Each named move below is a turn or a mirror, shown by a few rows before and after it. Which moves, in which order, take the first row of each later pair to the second? The first pair is answered.
z_696 (before => after):
[-38  13 -15  23   2   3  13  -3] => [-49  -5 -11  -7  -5   3   1   2]
[-15 -14 -24   0  -4  -9  27   6] => [-16 -14 -23  -2  -5  -7  25   9]
[ 7  9  0 14 16  8 -3 -9] => [ -1  -8   6 -12  11  10 -16  -6]
z_913 (before => after):
[  2   2   0   8  13  -1 -20   7] => [  5   3   1  15   2 -13 -12  10]
[ 12  21   4  17  -7 -13  11   0] => [  6  19  -3   9 -11  -8  24  -6]
[-19 -14  -1 -12   3   5   2 -15] => [-13 -14   4 -10  11   6 -13 -11]
[-15 -13   0 -25   2   7 -27   9] => [ -8 -11   3 -16  -1  -6 -33  16]
z_896 (before => after):
[27 20  3 30 16 21 10 -7] => [27 20  3 36 10 11 11 -3]
[ -7   6 -13  14   6  -4  16   5] => [-10   6 -14   8  13   7  16  -2]
[-17 -12  -8  11 -26 -40  -6  35] => [-43 -15 -25  -3  -2 -11   2  33]
z_326 (before => after):
[ 11  20   8 -24  -3  15  22 -19] => [ 19  28   9  19  13  -3 -16   9]
[ 15  19  -5   8   0  15  -2 -17] => [  4  17 -13  10  11  17  -7  -8]
[ -5   6  -6  15 -19 -25   8  17] => [-24   3 -14   4 -12 -12  17  15]
Now pairs of rows:
Each pair is 2 to 3 moves apart.
[  9 -18   8  -7  24  10 -10  11] => [25 -2  8 15  8 -1 14 -3]  z_326, z_696, z_896
[-11  -1 -19   8 -11 -13  28   9] => [-16  -8 -15 -14 -13  -5  28   2]  z_326, z_913, z_696
[-4 14  8 -6  9 16 20 -8] => [-9 15  2  5 21 14  9  4]  z_326, z_326
[-21  -9  -2 -25  14   8 -30  18] => [-25   6 -18 -19   4  21  25  -8]  z_913, z_696, z_326
[ -1 -10   3 -16 -13  -4  17 -12] => [-14  -1 -16  11  11   2  17   0]  z_326, z_326, z_696
[ -1   9  -5  11  13  -2 -17   9] => [  4  17  -5   6   0   3  16 -17]  z_696, z_326, z_696
[  4 -15  18 -32   7  17  -5 -16] => [ 5  8 -3 23 34 17 -1 -6]  z_326, z_326, z_696
[-24  -8 -16   7  -7   3  14  17] => [ -4  -6  -1   8  18  13 -25  18]  z_896, z_913, z_913
[-23  10 -30  19   9   5  34  -1] => [  3  17 -16  43  23  -2  -6   9]  z_913, z_326, z_326
[  4  -4   2   1   0   3 -22   9] => [11  9 -2 19  4  7 -5 -2]  z_326, z_913, z_696
[ -5  -2  -4  17   5 -11 -11   4] => [  0   7  -6  14  -3  -5  13 -12]  z_696, z_326, z_696
[-29 -14  -2 -34  -7   3   4   7] => [-16 -12   8 -25   9   1 -30  16]  z_913, z_913
[ -7 -14  17 -17 -32 -14  20 -15] => [-29 -18   5 -30   3  17   6 -12]  z_326, z_326, z_896
[ -6   4 -13   1   2   8  25  -9] => [ 15  -3  14  -8 -16 -15  -8   2]  z_696, z_326, z_696
[-17 -17  -8  -8  19   1 -10  25] => [ 10  -7   5  10  -9 -29  -1  21]  z_326, z_326, z_913
[-25 -15   0 -12   2 -14 -22  25] => [ 19  13   4  25 -15 -25  13  -5]  z_696, z_326, z_326
[ -4   0  -1 -16   7  17  14 -11] => [ 11  -7  16 -17  -9  -5  -6   0]  z_326, z_913, z_696
[ -2  -7   4 -25  -3  15  24 -17] => [ 12   7   3   5  19  23  19 -20]  z_913, z_696
[-26 -12 -10 -23   1   8   4  -8] => [-12  -4  -3   0 -26 -20  15  -6]  z_326, z_896, z_913
[-11  24 -15  20  -7  -1  30  -2] => [-21  -5   7 -29   5  10 -26  14]  z_696, z_913, z_913
[ 17  -6  25 -29 -19  -4  -6  -7] => [ -6   7  -8  29   7 -14 -10  30]  z_896, z_326, z_696
[-15   2   1 -24 -10   8  16  -8] => [  0  14   2  -3  19  23  -1 -11]  z_696, z_913, z_913
[ 32  12 -10  27   3 -14  -3  -3] => [ -2   2 -28 -11  15  19  22 -18]  z_896, z_326, z_896
[ 21  11  21 -29   4  28 -13 -10] => [ 14  20   4 -14  15  38   8 -16]  z_696, z_326, z_326
[ 13   3   0 -27   3  10 -20  -4] => [ 10   6  -3  -9 -26 -20  -1   5]  z_896, z_896, z_913
[ 17   3  29 -16 -26 -24 -13   2] => [  3  11   9  15 -25 -37   5  18]  z_896, z_696
[ 23   4   6 -26   4  14 -13  -7] => [ 12  15 -12   1  24  19  -9   1]  z_696, z_326
[-15  -4  -5 -17 -19  -6  37   1] => [-19   1 -16   4 -11  -8  37  11]  z_326, z_913, z_896
[-12   0 -15  -9  -1   6  29   6] => [ 20  -4  19 -20  -7  -7  -9   6]  z_896, z_326, z_696
[ 13   2  -2  13 -14 -11  17 -18] => [ -5  -1 -16  28   0 -11  10   1]  z_896, z_326
[ -7   4   8 -28  19  30 -12  -8] => [-28   1  -7  -2  23  14 -18  25]  z_326, z_896, z_326
[  0 -11   9 -24   0  17  -8 -15] => [-25 -14  -7 -12   9  13  -9   9]  z_326, z_896, z_326
[-16  -1  -4 -21 -10  -8  19   0] => [  9  19  -3  18   2 -13  12   1]  z_896, z_696, z_326
[-25  -6 -16 -27 -19   9  32   1] => [  4  -6  13 -28  21  24 -31   3]  z_896, z_913, z_913
[  5  -3  -4 -17  -2   0  15 -17] => [ 11   3  -6  -5  12   7  11 -19]  z_913, z_696
[-14  10 -26  19  11  15  28  -4] => [ -6  11 -20   7  -1  14  37 -16]  z_326, z_326, z_326
[-10  11 -10   3 -23 -15  13  22] => [-20   5 -13  -9  14  16  -6  21]  z_896, z_913, z_913
[12  4 -1 21 -5 -7  1  0] => [  3  -8   2 -14 -16   0   9 -10]  z_326, z_326, z_696
[-19   7  21 -23  -5  22  20 -12] => [  0   7  34 -24  -1  21   2 -16]  z_896, z_913
[ 18  18   4  38   6   4  11 -11] => [ -7  10 -11  21   2  15  33 -14]  z_896, z_896, z_326
[ -9 -21  10 -30 -26 -30 -19  21] => [-12  14 -27  40   2 -22  21  20]  z_696, z_896
[-28  -2 -20  17  -4 -15  16  26] => [-18 -10  -5 -27 -21  -4  30  -6]  z_696, z_326, z_913
[ -5  -4   0   1   6  -1 -19  13] => [-10   5 -10  15   5  -1  -3   9]  z_696, z_913, z_896
[  7  22   4   4  15  23   5 -11] => [ -4   9   8  -8  22  22 -19   4]  z_696, z_326, z_326
[ -2   0 -10 -17  -2  -3 -15  11] => [  0  10 -20 -10   7  10   4   0]  z_696, z_326, z_913
[  8  -1  13  -6   9  -6 -35  13] => [16 18 -3 28 20  3 -9  0]  z_326, z_913, z_696
[-19  -6 -11  -1 -21 -17  11  25] => [-17  -1 -17 -11 -19  -5  31   6]  z_326, z_696, z_913
[ -3  10 -16  19 -13 -11  19   7] => [-14  -4 -10 -28   0  16   4  -5]  z_896, z_696, z_896
[ 21 -13  11   4 -13 -21 -25   6] => [ 21 -17  14 -25  -9   0 -15 -15]  z_326, z_896, z_326
[  2   0  -5  21   0 -20 -15  22] => [-28  -7 -20   0   0  -7   8  18]  z_913, z_896, z_696
[  3  15 -13  27  15  10 -11  11] => [ 28  16   8   1   0  14  -8 -17]  z_326, z_913, z_326
[ 40  20  24  29  -8 -10  -2 -11] => [ 12  17   3  17 -23  -7  43 -22]  z_913, z_913, z_896
